Read these off the row that follows.
1) Give the second entry from the left.
2) Give the second largest entry.
3) Give the 1st entry from the left.
4) Give the entry just right of the centre entry.
[583 401  68 251 891 316 676  47 718 550  50]
1) 401
2) 718
3) 583
4) 676

Read these off the array that follows. Counting starts at 0.
1) Find the entry just right of 45.2.
2) Find the entry in row 0 and column 0.
3) Find the entry at row 1, column 0.
4) Find the entry just right of the smallest entry.
5) Find the entry just left of the smallest entry.
6) Find the entry in row 1 and column 2.
7) Find the minimum.
8) Find the bottom entry of the column that holds the largest entry.
[[ 25.4 -21.5  16.4  24.0 -25.7  26.6 -18.9]
 [ 48.5  -9.5  31.0  45.2 -13.3  50.4  -8.2]]
1) -13.3
2) 25.4
3) 48.5
4) 26.6
5) 24.0
6) 31.0
7) -25.7
8) 50.4

Read these off the grid that follows. Indices start at 0.
1) What is the entry in row 0 and column 0?
2) What is the entry at row 0, column 2?
3) What is the entry at row 0, column 1?
4) What is the bottom-left entry?
5) What is the entry just right of 3995?
6) What is the bottom-right entry?
7) What is the top-right entry?
8) What is the entry just left of 6253?
array([[6597, 6554, 5496, 3959, 7280, 7817, 6253, 9039],
       [6932, 6733, 9447, 7642, 7104, 5022, 5108, 8693],
       [7669, 7869, 7788, 8810, 8892, 8309, 7260, 8374],
       [5192, 5135, 3547, 7702, 1245, 9251, 7158, 2059],
       [7616, 7518, 9465, 3995, 7490, 4400, 2630, 6599]])
1) 6597
2) 5496
3) 6554
4) 7616
5) 7490
6) 6599
7) 9039
8) 7817
